0: [163 161 173 132 118 127 110 194  95 112 137  91 142 172 153 128 174 114
 109 145 122  84 175 155 147 141 152 122 116]
1: [121 143 162 125  83 137 159 147 138 125 127 149 162  82 129 117 148 121
 135 133  67 105 104 129 169 118 136 114 145]
2: [132 161 160 136 144 141 137 173 181 136 117 142 148 174 191 117 120 118
 189 117 131 135 197 112 140  78 120 178  94]
3: [158  86 153 176 106 143 151 170 142 125 144 124 122 136 139 166 166 128
 143 131 130 159 138 118 122 109 113 181 148]
4: [161 171 106  78 134 142  93 136 197  97 150 134 175  81 190 174 126 134
 126 157 125 119 113 128 154 105 133  88 149]
5: [154 116  83 115 156 141 134 150 150 135 131 169  94 171 123 142 174 170
 128 103 100 109 150 133 159 112  88 108 135]
6: [ 73 105 127  83 194  98 114 117 139 126 147  67 129 118 131  97  92 113
 134 134 157 119 132 125  60 151 147 114 122]
7: [ 50 133 136 146 107 145  82 123  85 105  97  50 137 109  63 132 121 183
 108 180 172 126 151 116  96 122  69 135  81]
8: [ 52 136  98 103 130 150 137 133 128 167  87 133 101  63 124 153 171 175
 132  81  54  87 137 108 110 109 137  86 170]
9: [132 121 149 139 115 114 120 105 127 111 173 129 147 101 131 128 105 127
 118 162 138 160 114 117  91 145 124 132 131]
10: [161 127  76 166 126 167 137 132 111 165 152 118 108 113 124 146 154 134
 134 106  87 125 145 117 124  72  70 153 196]
11: [146 136 110 152 127 166 150 136 132 159 145 117 130 113 105 114 153 113
 132 106  86 129 167  95 142  75 109 175 167]
12: [165 222 112  96 141 140 145 108 171 130 111 141 170 143 143 154 102 108
 156 123 121  87 106 144 138  98 147 162  46]
13: [179 128 178  77 157 104 134 117 116  81 130 168 133 167 124 115 198 139
 151 141 153 122 161  81 133  93 139 144  94]
14: [ 91 140 141 114 211 156 137  71 114 146 150 125  90 108 118  88 125 143
 105 128  37 139 149  91 124 154 162 161 193]
15: [100 156 146 119 208 156 116  75 105 150 143 132  96 106 108  85 123 141
 103 129  35 129 161  90 116 156 166 143 184]
16: [141 124 136  94 226 169 141  72 122 173 168 100 155 140 141 137  83  96
 167 114 130  70  97 103  86 147 128 126 183]
17: [ 81 176  94 103 136 125  94 138  92 158 103 130  80 169 143  60  71 132
  85  32 151 116 200 126 147 123 134 121 179]
18: [142 184 102  92 117 134 143 114 147 110 112 164 129  84 123 139 139 162
 128 129  97 106 106 127 148  94  92 119 126]
19: [ 81 133 144 151  78 132 140 134 132 108 114  92 139  84 103 110 111 116
 112 143 132 150 113 156 118 146 151 156 108]
20: [118 132  88 153  84 120 158 111  90 106 123 148 104 132  96  96  98 142
 137 119 157 142 106 145  52 122 107 123 113]
21: [151  85 132 160 168 121  80 124  85 158 175  97 152 129 174 172 123 122
 116 187 143 107  98 125 110 168  84 101 155]
22: [174 173 143 134 158 161 139 153 174 128 135 113 142 152 133 172 152 132
 149 120 109 106 155 142 128  91 149 155 110]
23: [ 98 123 198 142 136 117 170 169 131 128 158 101 140 139 141 104 140  78
 169  98 131 113 167 104  90 127 213 182 127]
24: [177  92 155 105  94 161 143 120 105  98 130 171 173 134 120 107 130 110
 117 142 175 139  92 112 156 133  92  81 112]
25: [152 147 126 114 120 115 131 145  91  85 161  95 131 111 139 118 128 132
 130 139 131 115 125 157 110 109 140 111 179]
26: [108 111 119 101 148 144  57  78  84 172  83  78  96 102 155 156 105 109
 118 119 150 135  91  71 168 175  75  87 121]
27: [128  82  21 149 181 113  94  86 158 169  89 105  62 186 160 178  71 116
 162 104 207 147 117 151  89 152 134 125  68]
28: [ 99  79 120 139 158 191 125  78 132 159 132 121 121 100 142  68  43  87
 131 128 142 187 126  98 124 156 142 132 177]
29: [132 121  97  93 174 199 107  98 180 125 146  91 159  77 137 115 103 117
 154 163 121 146 112 111 143  89  94 120 127]
30: [154 167  72  47 213 147  94  71 141 124 161 155 123 122 128  70 114 122
  89 135  86 102 144 112 145 115 123  86 157]
31: [170  61 108 102 145 162 112 130 164 106 142 206 127 133 113 100 158 153
  78 171  60 133  71 171 194 177 120  44 163]
32: [103 156 145 112 206 148 123  65 104 151 145 131 102 103 115  84 121 143
 101 137  32 118 153  76 124 165 167 141 187]
33: [151 156 163 122  64 106 103 175 124  96 167  95 160  52 131 174 208 141
 141 184  53 129 146 123 174  75  42 148 175]
34: [155 100 127 170 167 126 153  31 117 127 130 162  86 123  89 139 115 133
 128 158 166 176  64 103  58 182 172 180  63]

[233 141 132  93 146 116 107 128 129 127 191 203 154 191 227  72  78  59
  95 109 210 154 136 120 182 113  96  92 199] 24 25
[135  85  21 143 183 113  80  95 162 172 100  95  55 186 157 175  67 123
 161 113 199 163 122 152  89 160 129 133  70] 27 6
[146  98 121 173 160 125 146  24 123 138 126 163  83 125  81 139 115 126
 121 163 162 176  57  96  54 190 167 177  64] 34 9
[158  91 150 184 108 139 142 156 151 140 150 129 121 135 139 167 164 127
 149 140 133 164 135 119 119 104 113 177 147] 3 11
[164 107 106 156 100 121 159 140 104 122 157 165 130 153 121  98 104 130
 121 125 168 133 115 161  90 109 100 136 148] 20 9
[127  81  23 150 190 118  83  93 167 177 101 104  65 195 167 174  66 113
 163 111 200 166 115 151  91 155 131 127  66] 27 6
[ 79 130 143 152  72 139 140 139 135 108 116  89 133  82  85 110 100 115
 112 141 144 153 120 149 125 137 157 154 107] 19 9
[128 100 128 149 128  96 140 132 125 112 129 143  75 147 102 145 188 143
 139 121 128 175 178  92 119 107 143 184 119] 3 13
[  6  78 129 131 173 146 102 110 126 165  75 111 125 144  70 123 105 184
 128 136 126 121 128 102  80 136  59 137 120] 7 6
[165 168 111  70 136 136  99 142 199 104 162 133 170  79 192 178 131 133
 127 151 120 114 116 131 151 102 128  87 138] 4 18
[120 139 123 131 174  72 123 120 138 166 152 189 137 150 163 140 134 176
 143 115 104 119 138 124  83 112  64 101 133] 5 18
[153 114  87 112 158 139 127 148 145 133 138 167 109 169 125 145 175 162
 121  94  98 111 148 133 164 109  88 111 131] 5 18
[156 222  83 128 150 179 122  93  88 124 166  88 126 111 128 138  69 159
  93 129 112  99 129 158 123 135 114 111 171] 25 18
[169 110  78 134 124 188 138 142  98 125 103 143 157 171  79  90 157 161
 103 117 131  62 139 169 130 101 137  53 107] 5 24
[131 160 158 134 141 141 129 171 183 142 119 129 149 172 192 119 121 115
 179 113 144 147 195 112 151  71 124 181  90] 2 22
[170  57 100 110 152 165 126 127 169 114 137 199 122 132 115  96 159 143
  74 165  54 126  71 172 195 179 121  38 159] 31 5
[155 115  82 126 152 142 125 157 152 137 125 158 100 174 123 148 178 166
 130 101 102 106 146 139 150 109  87 106 138] 5 10
[143 188 101  95 114 137 132 111 153 114 109 166 125  87 123 146 157 162
 130 135  87 105 106 129 157  98  97 111 118] 18 1
[140 101 101 172 133 140 122 175 125 115 189  66 101 155 149  97  66 115
  97 141 155 158 151 199 107 163 181 145 204] 25 9
[145 157 158 118  65 107 111 165 127  95 156 108 160  58 131 173 220 149
 146 185  46 122 153 129 174  75  46 141 175] 33 1
[111  56 127 144 153 133 115 126  96 183 116 135 134 158 121  77  96  99
 102 116 155 130 121 137 123 162 108 121 177] 28 9
[ 44  85 143 166  72 100 103 201 130 152  67 104  64 154 179 145 108 113
  81 111 242 150 142 124 114 169 171 122 114] 19 3
[ 74 120 179 125 160 125  93 105 170 130 146 104 126  77 141 185 104 147
 126 212  63 183 105 105 141 173  58 163 154] 9 29
[102 129 126 154 117  72 198 112  93 169 116 146  70 130 131 123 138  78
 174  40 138 135 152  73  68 115 234 194 125] 23 20
[106  41 132 159 186 119  65 156 168 142 147  98 116 168 151 162 172 139
 135 158 165 172 191  76 125 109  81 184 146] 3 21
[124 186 106 110 121  86 102 126  92 114 144  46 101  82 147 144 135 108
 137 106 107  81 131 135 108 138 188 126 118] 25 19
[ 49 106 128 155 100 148 129 162 152 135  64  56 117 123  71 117 159 150
 101 125  74 140 164 120 130  85 176 122  97] 19 8
[167 225 122 104 151 142 161 105 175 126 123 142 163 135 137 159 113 114
 156 120 127  81 100 142 143  98 147 159  47] 12 22
[163 228 112  95 143 147 153 105 181 129 119 140 173 138 137 153 112 117
 158 121 126  81  95 139 142  99 153 152  46] 12 22
[ 82 109 194 162  61 200 158 180 148 169 101 129 190 111 132 126  75  94
 114 111 122 146 122 118 212 104  87 148 170] 1 19
[114 133 176 114  94 138 158 141 138 134 118 146 167  74 131 119 148 115
 138 131  68 106 102 122 165 121 125 106 138] 1 18
[159 113  94 162 101 125 156 135 119 108 166 170 126 151 117  90 103 133
 120 122 166 139 108 162  77 104 101 123 147] 20 9
[ 76 117 198 103 145  91 141  95 166 152 155 171 178  62 166 144  89 127
 160 155 105 169 119  59 129 127 115 137 199] 9 1
[191 176  85 134  72 128 197  92  98  84 159 164 117 104 109 129  97 112
 147 101 150 139  78 151  90 106 136 131 135] 20 25
[ 52 133  97 153 129 105 159  91 150 161  95 157 106 106 109 144  42 195
 150 148 121 163  80 179  81 128  52 117 133] 20 9
[156 200 106  91 121 101 122 149  80  69 153  88 139 149 117 118  89 160
 123 147 178 103 147 187  75  92 107  99 139] 25 20
